[171 143 142 158 133]  G
[132 143 171 158 142]  M
[171 159 143 142 133]  E
perm: [132 142 143 158 171] => M
perm: [133 171 143 142 158] => G

[122 117 111 129 120 126 113 132 143 124 107 134 123 145 121 108 117 128
 129 157 149 113 117 137 103 147 123 123 116 130 134 116 114 120 145 110
 139 153 130 126 117 119 127 149 111 133 139 128 138 126]  A
[144 129 108  83 109 163 128 105 136  96  93 109 107 129 116 131 143 133
  87 107 127  74 103 142 136 125 141 160 111 136 134 142 171 172 160  82
 130 113 160 153 116 140 143 117 115 148 135 142 181 123]  Q
[130 142 134 124 116 135 108 124 156 125 138 130 153 147 130 134 161 116
 116 138 145 100 156 119 163 139 131 166  75 109 130 137 149 145 120 166
 121 139 100 128 116 152 135  92 129 117  82 103 148 108]  H
[131  82 125 116 135 148 139 166 100 134 161 138 147 122 130 116 129 117
 124 108  75 138 166 109 145 149 119 120 103 142 108 156 128 130 153 134
 116 130 152 137 116 156 100 130 163 124  92 139 135 145]  J
perm: [103 148 108 130 142 134 124 116 135 108 124 156 125 138 130 153 147 130
 134 161 116 116 138 145 100 156 119 163 139 131 166  75 109 130 137 149
 145 120 166 121 139 100 128 116 152 135  92 129 117  82] => H
perm: [126 138 128 139 133 111 149 127 119 117 126 130 153 139 110 145 120 114
 116 134 130 116 123 123 147 103 137 117 113 149 157 129 128 117 108 121
 145 123 134 107 124 143 132 113 126 120 129 111 117 122] => A
perm: [145 135 139  92 124 163 130 100 156 116 137 152 130 116 134 153 130 128
 156 108 142 103 120 119 149 145 109 166 138  75 108 124 117 129 116 130
 122 147 138 161 134 100 166 139 148 135 116 125  82 131] => J
perm: [139 135 145 131  82 125 116 135 148 139 166 100 134 161 138 147 122 130
 116 129 117 124 108  75 138 166 109 145 149 119 120 103 142 108 156 128
 130 153 134 116 130 152 137 116 156 100 130 163 124  92] => J

[144  99  95 143 107 155 128  92 128 147  75  82 162 128 111 136 131  94] : T
[146 181 133 169 130  84 154 151 115  90 161 119 128 135 172 123 137 171] : Z
[126 113 141 128 122 128  79 130 112 117 191 128 117 125 127 128 128 118] : X
[165 163 164  87 128 128 188 129 133 141 139  79 120 133 128  77 169  77] : U
[164 165 120 188 133 129 139 128  79  77 128  87  77 133 169 140 163 128] : S
[136 145 107 121 128 111 139 137 138 121 133  99 142 115 120 145 128 145] : D
[112 130 126  79 191 118 128 127 127 141 122 117 117 128 128 113 125 128] : P
[ 72  79 128 109  97 162 128 101 143 166  91 152 136 144  96 125 104 128] : C
[128 109 167 131 116 154 129 128 138 135 115 155 123 128 128 128 107 113] : B
[128 133 128  87 165 164 129 141 163  77  77 133 140 188  79 128 169 120] : V
[177 151 116 118 150 128 147 134 137 118 147 113 117 124 144 128 150 128] : W
[117 128 103 133  95 137 147 129 133 171  70 149 148 129 102  97 125  84] : K
perm: [144 128 150 128 177 151 116 118 150 128 147 134 137 118 147 113 117 124] => W
perm: [126 125 191 112 141 130 128 127 117 128  79 118 117 122 128 113 128 128] => X
perm: [120 169 128  79 188 140 133  77  77 163 141 129 164 165  87 128 133 128] => V
perm: [ 77  77  79  87 120 128 128 128 129 133 133 139 140 163 164 165 169 188] => S
perm: [155  95 128  75 107  82 128 111 136  94 131 143  92 147 162 144 128  99] => T
perm: [ 77 165 163 164  87 128 128 188 129 133 141 139  79 120 133 128  77 169] => U
perm: [164  87 128 128 188 129 133 141 139  79 120 133 128  77 169  77 165 163] => U

[182 101 123 121 122 125 133 119 128 123 134 153 133 127 135 147 135 160
 104 140 168] -> Lef
[152 131 135 128 147 130 133 134 136 114 126 144 108 133 109 144 127 126
 125 102 100] -> Dop
[122 133 140 133 126 135 121 119 125 168 119 128 123 101 147 104 182 160
 122 121 135] -> suse
[160 123 133 125 153 182 127 104 134 140 135 119 128 133 101 121 135 147
 122 122 168] -> geka
[149 128 116 133 144 142 130 130 108 119 137 119 104 123 102 148 129 130
 132 127 121] -> Meku
[160 123 133 125 119 182 127 104 121 140 135 119 128 133 101 121 135 147
 122 122 168] -> fitak
perm: [168 122 122 147 135 121 101 133 128 119 135 140 134 104 127 182 153 125
 133 123 160] => geka
perm: [101 104 119 119 121 121 122 122 123 125 127 128 133 133 135 135 140 147
 160 168 182] => fitak
perm: [101 104 119 121 122 123 123 125 127 128 133 133 134 135 135 140 147 153
 160 168 182] => Lef
perm: [101 104 119 119 121 121 122 122 123 125 126 128 133 133 135 135 140 147
 160 168 182] => suse

[ 84 163  94 173 107 152 128 177  98 130 150 171 159 143  91 150 109 142
 114 110 153 119  83 121 140 177  79 158 150 126]  sanef
[ 95 143  91 172 139 156 129 162  98 118 124 168 156 149 109 130 112 134
 125 116 149  83  73 145 137 161  98 139 124 134]  Nebim
[ 99 133  69 182 116 157 128 162 123 125 140 167 175 143 114 164 111 146
 122 126 133  64 106 136 111 157  68 162 140 123]  Gipod
[ 95 143  91 172 139 154 129 162  98 118 124 168 156 149 109 130 112 130
 125 116 149  83  73 145 137 161  98 139 124 134]  Det
[168 137 129  84 161 118 162 134 156 134  73 149 109 145 112 139  95  98
  91 149 130 143 116 124 139  98 125 172 124 156]  kibup
[ 86 163  94 175  97 154 133 177  98 125 150 173 166 137  97 145 109 117
 114 114 149 126  90 121 140 170  79 162 150 123]  tup
[161 150 163 175 175 174 122 173 101 130 124  88 124  93 156 143 113 130
 129 150 103 150  90 121 178  96 109 114  79 137]  vigov
[ 90 163  88 178  93 156 130 175 101 122 150 174 175 131 103 150 109 129
 114 124 143 113  96 124 137 161  79 173 150 121]  Pone
[ 91 163 100 170 102 172 128 167  95 114 130 184 191 114 126 125 113 112
 129 132 143 113 106 145 140 135  94 173 130 130]  gitaz
[ 93 153  78 181  97 156 121 173 111 124 143 171 178 137 109 159 110 144
 117 126 139  89  96 127 122 161  72 173 143 146]  ranu
perm: [ 83  73 145 137 161  98 139 124 134  95 143  91 172 139 156 129 162  98
 118 124 168 156 149 109 130 112 134 125 116 149] => Nebim
perm: [ 73  83  91  95  98  98 109 112 116 118 124 124 125 129 130 134 134 137
 139 139 143 145 149 149 156 156 161 162 168 172] => Nebim
perm: [ 79  88  90  93  96 101 103 109 113 114 121 122 124 124 129 130 131 137
 143 150 150 150 156 161 163 173 174 175 175 178] => Pone

[132  85  85  82 162 156  98 103 110 166] : Y
[132  85  85  82 162 156  98 103 110 155] : F
[166  82  85 162 156  98 110  85 102 132] : L
[103 110 156 162  84 132  98  85  82 166] : N
perm: [166 110 103  98 156 162  82  85  85 132] => Y
perm: [110 155 132  85  85  82 162 156  98 103] => F
perm: [103 132 162 166  98  85 110  82  85 156] => Y
perm: [155 110 103  98 156 162  82  85  85 132] => F
perm: [156 132 162 103 166  84  98  82  85 110] => N
perm: [ 82  85  85  98 103 110 132 156 162 166] => Y

[132 134 130 133 128 124 128 129 123 128 135 134 124 126 113 128 121 123
 121 130 127 139 127 184 127 133 125 122 130 141 120 126 123 134 122 129
  95 127 122 134 129 131 127 126 125 120 132 132 127 131 143 127 130 125
 123] : zose
[120 141 133 128 129 130 128 131 130  92 133 125 126 132 126 130 129 134
 129 115 131 120 119 138 133 130 130 133 119 126 125 129 125 116 126 123
 137 129 133 129 133 127 130 129 133 128 123 123 129 132 127 122 125 129
 130] : Dusa
[129 126 135 126 122 129 124 136 132 129 135 123 124 132 129 124 125 133
 131 129 132 130 124 134 134 119 121 115 139 126 122 132 124 127 125 127
 131 133 126 130 137 131 128 131 134 124 124 119 126 130 127 146 127 128
 129] : zeges
[129 133 136 128 124 129 127 126 136 129 134 122 127 132 131 125 130 126
 124 127 124 134 131 115 130 132 132 129 128 137 122 119 126 134 135 121
 146 119 139 124 125 130 124 126 129 132 127 130 131 124 123 126 133 131
 124] : Benon
[130 132 124 133 136 132 134 137 129 119 129 135 121 122 146 130 132 132
 124 125 119 115 135 127 126 127 129 126 131 129 127 131 122 124 128 126
 131 130 124 124 124 123 134 126 129 133 125 126 128 124 130 139 134 127
 131] : Mipi
[132 134 130 133 128 124 128 129 123 128 135 134 124 126 113 128 121 123
 121 130 127 139 127 184 127 133 125 122 130 141 120 126 138 128 122 110
 131 131 132 133 128 133 127 129 128 127 124 120 142 131 128 129 128 123
 121] : sus
[133 132 133 128 123 130 131 130 134 129 133 125 126 129 120 125 130 129
 133 129 129 129 126  92 131 122 119 129 133 130 141 128 132 123 129 137
 133 126 127 127 130 125 126 129 116 120 128 115 119 133 138 130 130 123
 126] : zigub
perm: [129 128 127 146 127 130 126 119 124 124 134 131 128 131 137 130 126 133
 131 127 125 127 124 132 122 126 139 115 121 119 134 134 124 130 132 129
 131 133 125 124 129 132 124 123 135 129 132 136 124 129 122 126 135 126
 129] => zeges
perm: [ 92 115 116 119 119 120 120 122 123 123 123 125 125 125 126 126 126 126
 126 127 127 128 128 128 129 129 129 129 129 129 129 129 129 130 130 130
 130 130 130 130 131 131 132 132 133 133 133 133 133 133 133 134 137 138
 141] => zigub
perm: [124 129 133 136 128 124 129 127 126 136 129 134 122 127 132 131 125 130
 126 124 127 124 134 131 115 130 132 132 129 128 137 122 119 126 134 135
 121 146 119 139 124 125 130 124 126 129 132 127 130 131 124 123 126 133
 131] => Benon
perm: [130 129 136 127 126 129 135 124 130 122 129 134 130 124 134 131 139 126
 131 128 125 121 132 125 122 132 124 128 129 131 124 126 126 115 135 132
 119 119 127 126 133 127 129 124 127 123 124 132 124 137 146 133 130 134
 131] => Mipi

[111 152 125 109 117 129 160 124 145 137 131 149] : nas
[132 133 100 139 138  81 134 153 104 104 126 139] : pado
[158  89 161 157 141 121  85 128  94 114 111 102] : Lugal
[120 131 139 137 119 108 123 133 126  74  81 164] : tor
[117 129 124 145 152 125 138 160 131 150 109 111] : kemo
[131 159  97 115 116 127 108 104 152  86 121 111] : bib
[114 142 102 108 125 132 161 115 159 141 152 148] : Gudi
[138 149 131 117 125 124 129 145 160 111 152 109] : Naku
[145 104 170 147 108 128 103 112 109 106 103 116] : koni
perm: [137 131 149 111 152 125 109 117 129 160 124 145] => nas
perm: [131 150 109 111 117 129 124 145 152 125 138 160] => kemo
perm: [109 138 149 131 117 125 124 129 145 160 111 152] => Naku

[138 139 111 107 131 133 137]  tolag
[126  93 120 162 147 127 138]  noge
[115  97  76 126 137 159  97]  vof
[162  93 138 126 127 146 120]  nura
[138 137 111 134 139 107 131]  Gibo
perm: [ 93 120 126 127 138 147 162] => noge
perm: [138 137 111 131 133 139 107] => tolag
perm: [ 93 120 162 126 146 127 138] => nura
perm: [133 137 138 139 111 107 131] => tolag
perm: [137 138 139 111 107 131 133] => tolag
perm: [ 97 159 137 126  76  97 115] => vof
perm: [107 111 131 134 137 138 139] => Gibo

[117 121 152 104 124 139 155 100 118 115 129 136  93 144 140 110 145 150
 106 160 131 114 141 132 140  88 107 141 120 148 129 151 143 133 130 107
 132 124 160 139 143 158 108] = Movob
[104 142 100 134 100 122 128 106 124 148 109 153 130 145 130 141 127 147
 139 138 153 136 142 100 130 122 115 129 127 111 151 131 107 141 123 140
 145 118 110 130 145 142 133] = mos
[111 127 148 109 134 129 153 100 122 118 123 138 104 147 141 100 141 142
 115 153 142 124 131 142 141 107 100 122 130 145 128 145 130 133 130 110
 127 130 145 136 139 151 106] = bek
perm: [100 100 100 104 106 107 109 110 111 115 118 122 122 123 124 127 127 128
 129 130 130 130 130 131 133 134 136 138 139 141 141 141 142 142 142 145
 145 145 147 148 151 153 153] => bek
perm: [100 100 100 104 106 107 109 110 111 115 118 122 122 123 124 127 127 128
 129 130 130 130 130 131 133 134 136 138 139 140 141 141 142 142 142 145
 145 145 147 148 151 153 153] => mos

[135 123 127  89 174  59] = bir
[103  80 104 135 172  84] = tul
[103 172 135 104  81  84] = fisod
[ 84 103 135 104 171  81] = pobus
perm: [ 81  84 135 172 104 103] => fisod
perm: [ 81  84 103 104 135 171] => pobus
perm: [ 81 171 104 135 103  84] => pobus
perm: [ 84 172 135 104  80 103] => tul
perm: [ 84  81 104 135 172 103] => fisod
perm: [ 81 103 135 172  84 104] => fisod

[127 150 101 128 128 160 143 139  98 133 176 139 128 137 112 142 112 129
 128 129 128 145  99 128 116 127 147 137 112 106 151 118 113 101 127 129] -> meli
[144 151 128 120 127 143 130 111 127 102 154 141 128 123 120  83 165 127
  98 189 123 121 124 129 128 107 114 128 140 115 131 164 114 140 128 140] -> vovus
[129 123 128 137 127 149 114 117 142 112 175 140 128 116 120  73 183 127
 118 171 124 128 141 127 128 114 168 128 104 129 105 100 157 123 128 135] -> loma
[151 101 128 143 129 111 106 142 150 147 101 112 128 118 127  98 133 129
 160  99 112 127 139 128 128 145 176 128 137 139 129 137 127 113 128 116] -> biba
[137 114 128 109 126 160 128 116  98 115 196 148 128 126 122 123 131 127
 112 104 130 122 118 128 128 113 119 128  74 119 182 139 118 149 128 131] -> Pidut
[129 123 128 137 127 149 114 117 142 112 175 140 128 116 120  73 183 127
 118 171 124 128 141 127 128 114 168 128 121 120 124 130 103 141 128 133] -> reb
[176 117 128 130 130 109 103 147 140 154  93 114 128 116 127  95 132 130
 166 114 103 119 128 130 128 152 140 128 141 142 153 186 118 114 128 123] -> kadu
perm: [105 128 140 104 175 127 116 117 129 114 123 142 129 114 128 124 135 128
 118 168 128 127  73 120 157 100 123 141 128 128 183 149 127 171 112 137] => loma
perm: [150 147 101 112 128 118 127  98 133 129 160  99 112 127 139 128 128 145
 176 128 137 139 129 137 127 113 128 116 151 101 128 143 129 111 106 142] => biba

[115 174 177 183 148] -> logam
[123 143  88 107 125] -> Zupe
[106 125  88 123 143] -> Kiga
[107 143  88 125 122] -> nepe
[115 174 177 104 148] -> zalot
perm: [ 88 123 143 106 125] => Kiga
perm: [104 115 148 174 177] => zalot
perm: [125 107 122  88 143] => nepe
perm: [ 88 107 123 125 143] => Zupe
perm: [125 107  88 143 123] => Zupe
perm: [148 174 177 115 104] => zalot

